One turning vector, and how many ticks it has turned
The counts run from 0 to 984.
[ 85 124 113 168 119 117 113 131 144 121 145 138 124 119  88 128 122  71
 161 154 154 149 186  90 165  91 142 119 120 151 125 109] | 864
[153 168 126 131 133 137 145 126 156 128 124 173  96 138 113 105 152 135
 135 189 199 148 141 165 139 116 149 139  96 131  88 135] | 921
[169 117 158 131 126  91 116 145 122 130 115 171 115 132 141 141 124  46
 123 135 113 137 150 109 128  70 138 126 133 161 103  84] | 188
[124 141 161 173 109 131 100  94 129 159 155 156 102 156 108 121 116  95
 166 152 140 139 156 153 177  92 139 112  99 156 123  95] | 763
[120 143 158 140 174 127 121 114 174 118 110 183  94 144 149 146 109 122
 110 143 187 139 161 167 129  95 115 144 126 102 114 149] | 672
[ 85 104 145 126 127 143 115 159 120 142 132 155 133 133 123 133 104  89
 174 156 184 113 164 108 124  96 128 154  94  91  72 132] | 538
[155 115 133 165 119 133 147 131 147 126 119 182 132 129 140 100 165 112
 146 176 150 131 144 168 138 106 185 140  79 151 102  90] | 805
[142 129 106 115 165 124 163 113 160 134 141 154  93 154 113 121 102 107
 152 165 167  94 147 117 169 131 123 181  88 146  98 128] | 494
[115 135 113  96 189 143 129 137 170 145 134 125 112 139 109 142 133  99
 126 178 146 128 185 125 135 106 107 180  98 159 120 110] | 601
[102  98 154 159 156 135 124 128 180 123 136 168  96 111 122 105 141 112
 108 177 148 127 146 149 114 108 110  93  75 118 105  94] | 8
[115 123 153 122 156 112 122 119 132 130 150 166  87 129 142 116 109  93
 127 157 152 148 211  87 121 110  75 154 136 145 128 148] | 174
[141 116  97 143 125 114 153 125 167 147 147 145  98 173 124 125 122 127
 118 188 151 130 182 131 182 103 136 152  90 156 120 148] | 712
[113 139 143 161 166 116 128 119 129 111 144 193  98 148 140 147 121  95
 161 129 166  75 155 154 131 114 165 163 100 146 138 127] | 900
[106 160 116 131 154  99 130 146 160 113 135 134 141 138  94 141 140  46
 155 140 152 112 169  86 124 101 124 154  91 137 106 120] | 748
[124  95 115 150 137 127 175 120 189 142 131 128 109 126 106 145 144 103
 103 160 152 157 155 140 175  80 127 158 129 170  91 130] | 709
[ 99 122 139 156 110 101  88 136 105 160 147 162 107 113  85 138 104 101
 137 169 153 142 180 121 152  93 133 115 126 159 105 122] | 323
[ 88 158 133 114 120 101 117 145 154 145 103 170 128 109 106 126 114  62
 149 146 175 144 167  91 114 116 136 113 110 138  79 147] | 530
[114 125 134 149 123  83 135 145 181 131 114 180 103 106 130 135 151 102
  81 142 177 118 181 121 126 120 124 100 105 145 115 150] | 20
[103 131 163 160 125 147 113 105 117 142 167 178 101 176 102 138 130 102
 158 148 145 129 150 173 157  94 126 142 103 153 127  95] | 107
[133 123 155 135 137  91 137 126 117 141 120 170  95 121 164 111 131  92
 169 137 167  96 165 153 136 129 169 169  87 160 126 157] | 139
[118 138 128 124 159 105 125 135 147 132 118 185  89 146 142 143 114  91
 157 125 171  81 155 166 126 134 168 156  91 166 129 140] | 243
[105  90 107 145 133 139 142 134 180 133 139 153  94 146 119 148 107  90
 112 132 133 159 196 111 145  90 105 131 145 174 117 115] | 62
[134 100 135 126 150 115 162 124 184 146 140 106 101 123 106 131 143  83
 111 183 129 145 140 122 146  76 113 147 105 164  77 117] | 51
[102  86 144 143 133 129 133 163 162 123 129 133 111 113 134 129 164  66
 149 107 168  92 185 147 112 114 135 148  80 154 119 110] | 248
[124 139 134  96 152 143 127 123 161 160 117 174 100 143 150 117 112 110
 130 168 173 138 202  99 135 132  93 152 102 137 118 149] | 277
[103 117 168 161 114 117 110 117 112 175 142 181 152 114 113 143 118  85
 152 155 137 103 167 111 140  95 135 139 111 153  84 108] | 542
[127 141 124 138 151  78 122 138 177 125 103 130 137 122 104 138 111  50
 147 136 117 153 145 149 139  77 150 138 106 159  89 109] | 198
[105 103 138 142 102 122  89 168 110 137 139 133 125 127 104 123 111  93
 149 164 165 155 203 104 133  82 108 126 110 112  94 109] | 977
[112 121 149 141 118 125 105 123 110 120 150 148  79 168 101 107 100  97
 179 156 166 171 151 155 166  83 126 140 108 136 124 116] | 869
[144 112 133 105 146 130 152 137 177 163 108 123 108 102 100 142 136  75
 112 134 169 125 147 118 178 105 105 157 115 164  88  94] | 489
[172 149 136 147 157 139  92 139 145  97 140 150  83 120 138 109 125  96
 139 142 158 132 196 101 102 105 103 106 131 122 115  79] | 622
[168  86 126 140 108 112 123 147 117 123 126 203  97 159 154 112  90 101
 135 134 140 134 189 114 140  97 123 141 136 134 111 102] | 180
[100 116 135 114 175 132 142 114 170 152 145 136 101 123 117 121 124  68
 145 131 141 114 186 113 137 122  82 164 102 173 117 107] | 498
[129 157 139 158 115  86 133 118 177 132 109 158 130 139 121 135 116  83
 138 130 147 189 164 156 138  81 134 124 131 149  80 155] | 418
[108 119 162 149 117 154 103 121 123 149 162 168  95 188 113 131 124 110
 158 155 148 119 156 176 150  95 121 131  85 140 132  97] | 108
[ 96 148 142 142 125  97 136 118 142 143 103 191 138 110 105 128 109  69
 165 119 173 163 154 121 145 112 131 151 134 151  80 141] | 532
[110  88 138 166 126 111 141 154 160 120 147 132 113  98 124 120 162  73
 151 108 164  96 176 154 112 118 139 147  91 161 102 119] | 249
[139 106  93 134 129 124 168 132 178 142 137 157 109 155 101 146 133 100
 106 192 128 135 138 113 156  86 137 137 120 173  83 117] | 53
[115 121 128 136 151  95 139 155 173 130 116 182 114 109 117 158 140  75
  98 112 175  69 158 117 142 127 131 127 100 151 112 111] | 239
[103 133 142 189 124 149 106 107 132 143 165 160 122 124  84 142 131  90
 164 154 146 129 167 124 153  90 138 116 126 159 100  84] | 761
[157 126 156 163 130 129 138 112 164 123 127 179 101 138 147 140 142  61
 135 143 121 143 130 124 104  66 152 104 143 160  95 102] | 407
